Look-ups in named tables: a row name and a column name give one cell, copied from the table.

Table vik
|  | sufenus | mif | kufot | bito | zibazop |
|---|---|---|---|---|---|
| vor | 818 | 651 | 766 | 229 | 796 |
| givaz | 818 | 650 | 766 | 229 | 796 |
| zaz | 72 | 464 | 21 | 695 | 4 |
| bub | 72 | 464 | 21 | 695 | 4 |
| nusuzis | 72 | 463 | 21 | 694 | 4 |
| sebopi | 818 | 650 | 766 | 229 | 796 |
| semufi | 818 | 650 | 766 | 229 | 796 |
| vadu | 72 | 464 | 21 | 695 | 4 |

What is the sufenus of givaz in vik?
818
What is the zibazop of semufi in vik?
796
What is the kufot of givaz in vik?
766
What is the bito of sebopi in vik?
229
What is the mif of semufi in vik?
650
What is the bito of vor in vik?
229
What is the bito of semufi in vik?
229

sururup
cols = totimi, tep
vanin: [-0.16, -0.16]
nud: [-0.09, -0.09]
relotas: [-0.25, 0.00]
pegas: [-0.12, -0.32]
reda: [-0.45, -0.07]
dom: [-0.28, -0.12]
zuvibu: [0.33, -0.30]
vin: [-0.23, -0.20]
dof: [-0.32, -0.09]
begu: [0.63, -0.20]
lal: [-0.98, 0.02]
rezup: [0.14, -0.34]
tup: [-0.71, -0.20]
kunovap: [-0.19, -0.05]

totimi of kunovap is -0.19
tep of relotas is 0.00
tep of vin is -0.20
tep of begu is -0.20
tep of nud is -0.09
totimi of begu is 0.63
tep of dof is -0.09
tep of pegas is -0.32
totimi of nud is -0.09
totimi of lal is -0.98
totimi of relotas is -0.25
tep of vanin is -0.16
tep of lal is 0.02
tep of tup is -0.20
tep of reda is -0.07
totimi of vanin is -0.16
totimi of zuvibu is 0.33
tep of rezup is -0.34
tep of zuvibu is -0.30
Row with the largest tep: lal

zag:
|  | pimekul | zifun | lebuz |
|---|---|---|---|
| vasi | -47661 | -61834 | -37619 |
| doserit | -54107 | -96520 | -21669 |
| donafan | -43058 | -55630 | -46231 |
| muk | -63508 | -41149 | -48720 |
| getum | -23458 | -29972 | -48206 |
| logosiv | 59316 | -68367 | -43444 |
| fozimu | -46493 | -46103 | -50736 |
| vor | 11771 | -56076 | -57147 |
| pab | -59217 | -44146 | -47699 |

lebuz of fozimu = -50736
zifun of pab = -44146
zifun of vor = -56076
zifun of logosiv = -68367
zifun of fozimu = -46103
pimekul of doserit = -54107
zifun of donafan = -55630
lebuz of donafan = -46231
pimekul of vasi = -47661
lebuz of pab = -47699
lebuz of doserit = -21669

kubid =
|  | zuvovi | mib | det | sus | zitakuf | kivif | sel |
|---|---|---|---|---|---|---|---|
| lim | -0.051 | -0.534 | -0.566 | 0.067 | 0.376 | -0.526 | -0.766 |
| gez | 0.789 | 0.908 | -0.406 | 0.153 | -0.259 | -0.626 | -0.325 |
| zuf | -0.122 | -0.062 | 0.172 | 0.632 | -0.231 | -0.529 | -0.175 |
| bal | -0.244 | -0.428 | -0.161 | 0.626 | -0.176 | -0.564 | -0.018 |
| kag | -0.320 | -0.641 | -0.215 | 0.619 | -0.105 | -0.546 | 0.688 |
| zef | -0.102 | -0.187 | -0.301 | 0.047 | -0.298 | -0.606 | 0.110 |
| tufuva | -0.515 | -0.904 | -0.688 | 0.257 | 0.073 | -0.645 | 0.160 |
| bokedu | -0.159 | -0.509 | -0.193 | 0.529 | -0.132 | -0.694 | 0.233 |
| vabati | 0.220 | -0.110 | -0.469 | 0.342 | -0.190 | -0.539 | 0.058 |
| rif | 0.539 | 0.097 | -0.606 | 0.219 | 0.017 | -0.590 | -0.679 |
| zosikan | 0.585 | 0.728 | -0.112 | 0.167 | -0.220 | -0.557 | -0.526 |
| zizuki | -0.512 | -0.938 | -0.388 | 0.401 | 0.036 | -0.533 | -0.636 |
| gepa | 0.765 | 0.776 | -0.413 | 0.286 | -0.244 | -0.669 | -0.633 |
| fik | -0.274 | -0.714 | -0.562 | -0.024 | 0.290 | -0.579 | -0.198 |

tufuva, sus: 0.257
zosikan, sel: -0.526
bokedu, det: -0.193
zizuki, zitakuf: 0.036
rif, zuvovi: 0.539
zuf, sel: -0.175
fik, sel: -0.198
zosikan, mib: 0.728
gez, sus: 0.153

bugoga
         tak  radok
dusefas  128    120
fumuga   160     88
rosurad  158     50
pok      164    235
rep      176    148
vop      187    194
gozu     150    234
peko     166     99
famite   164    166
doneb    136    197
ruguzim  137    144
sofu     168    247
deti     122    209

tak of rosurad is 158
radok of peko is 99
radok of vop is 194
radok of doneb is 197
tak of pok is 164
tak of famite is 164
radok of rosurad is 50
radok of dusefas is 120
radok of sofu is 247
tak of gozu is 150
tak of doneb is 136
radok of fumuga is 88
radok of pok is 235
tak of rep is 176
radok of deti is 209
tak of deti is 122
tak of ruguzim is 137
radok of rep is 148

vok:
,tet,suleb,tupi,dedis,zamo,nov,paz
takoniz,-3925,-7459,-218,7794,-2280,-3099,-5732
norep,1319,5759,-8499,-2734,5745,-1546,-1295
rez,-7961,2449,2740,-7448,4964,7623,603
lun,-2998,-3406,-462,-7434,8937,-4293,-9060

suleb of takoniz is -7459
suleb of lun is -3406
dedis of lun is -7434
dedis of rez is -7448
paz of norep is -1295
dedis of norep is -2734
zamo of norep is 5745
nov of rez is 7623
tet of norep is 1319
Which row has the largest zamo? lun

mege:
	bugivi	pab	rizig	dena
kubori	123	134	143	182
daf	126	63	103	173
lum	140	144	67	143
tilat	155	143	174	113
lurubev	135	173	195	132
nopelad	110	154	188	116
sefopi	169	96	81	139
dag	144	201	121	114

What is the pab of lum in mege?
144
What is the dena of dag in mege?
114
What is the bugivi of kubori in mege?
123
What is the bugivi of dag in mege?
144
What is the rizig of kubori in mege?
143
What is the bugivi of nopelad in mege?
110
What is the rizig of lurubev in mege?
195
What is the bugivi of lurubev in mege?
135
What is the bugivi of tilat in mege?
155
What is the rizig of lum in mege?
67
What is the dena of tilat in mege?
113
What is the dena of lum in mege?
143
What is the rizig of sefopi in mege?
81
Which row has the largest bugivi? sefopi

Table giz
cols = gosi, puf, pime, lede, neli, nodizi, magila, fak
bizeder: [169, 121, 132, 121, 128, 131, 131, 94]
biba: [145, 133, 124, 207, 101, 137, 126, 132]
ravelup: [179, 118, 117, 194, 89, 131, 120, 89]
depetab: [171, 121, 126, 156, 111, 130, 127, 96]
gakos: [170, 125, 138, 144, 134, 135, 137, 109]
vuku: [120, 135, 144, 37, 173, 132, 141, 132]
ber: [132, 134, 140, 77, 159, 133, 138, 131]
fur: [74, 149, 140, 52, 168, 134, 138, 173]
tob: [118, 140, 120, 200, 101, 135, 123, 153]
gidamu: [139, 131, 118, 187, 96, 133, 121, 124]
buta: [110, 139, 112, 192, 88, 132, 117, 143]

What is the puf of gidamu in giz? 131
What is the magila of bizeder in giz? 131
What is the gosi of bizeder in giz? 169
What is the pime of vuku in giz? 144
What is the fak of tob in giz? 153
What is the puf of biba in giz? 133

dus =
        suke  fuguz   vora    lor  dufim  gusazag  zupud  libubo  bagub    rin
lak    -23.7  -14.9  -18.4  -18.1  -16.7    -21.5  -20.8   -14.2  -14.7  -16.5
nem    -83.8  -29.1  -17.8  -25.9  -73.0     19.3   52.9    42.5  -58.1  -33.8
sovis  -17.0  -12.6  -19.5  -16.4  -15.6    -18.7  -17.4   -12.3  -14.3  -15.5
nefal  -16.7  -16.0  -18.1  -15.5  -18.5    -15.4  -16.1   -18.7  -18.2  -16.0
mufev  -19.3  -17.2  -18.0  -16.1  -14.2    -21.0  -16.9   -16.0  -16.1  -18.7

What is the zupud of nefal in dus? -16.1
What is the bagub of sovis in dus? -14.3
What is the dufim of nem in dus? -73.0
What is the dufim of mufev in dus? -14.2
What is the zupud of mufev in dus? -16.9
What is the libubo of lak in dus? -14.2
What is the gusazag of mufev in dus? -21.0
What is the dufim of sovis in dus? -15.6
What is the bagub of nem in dus? -58.1
What is the dufim of nefal in dus? -18.5
What is the lor of sovis in dus? -16.4
What is the lor of nefal in dus? -15.5
What is the rin of nefal in dus? -16.0
What is the gusazag of lak in dus? -21.5
What is the fuguz of lak in dus? -14.9
What is the zupud of sovis in dus? -17.4
What is the vora of lak in dus? -18.4
What is the suke of lak in dus? -23.7
What is the vora of nefal in dus? -18.1
What is the gusazag of nefal in dus? -15.4

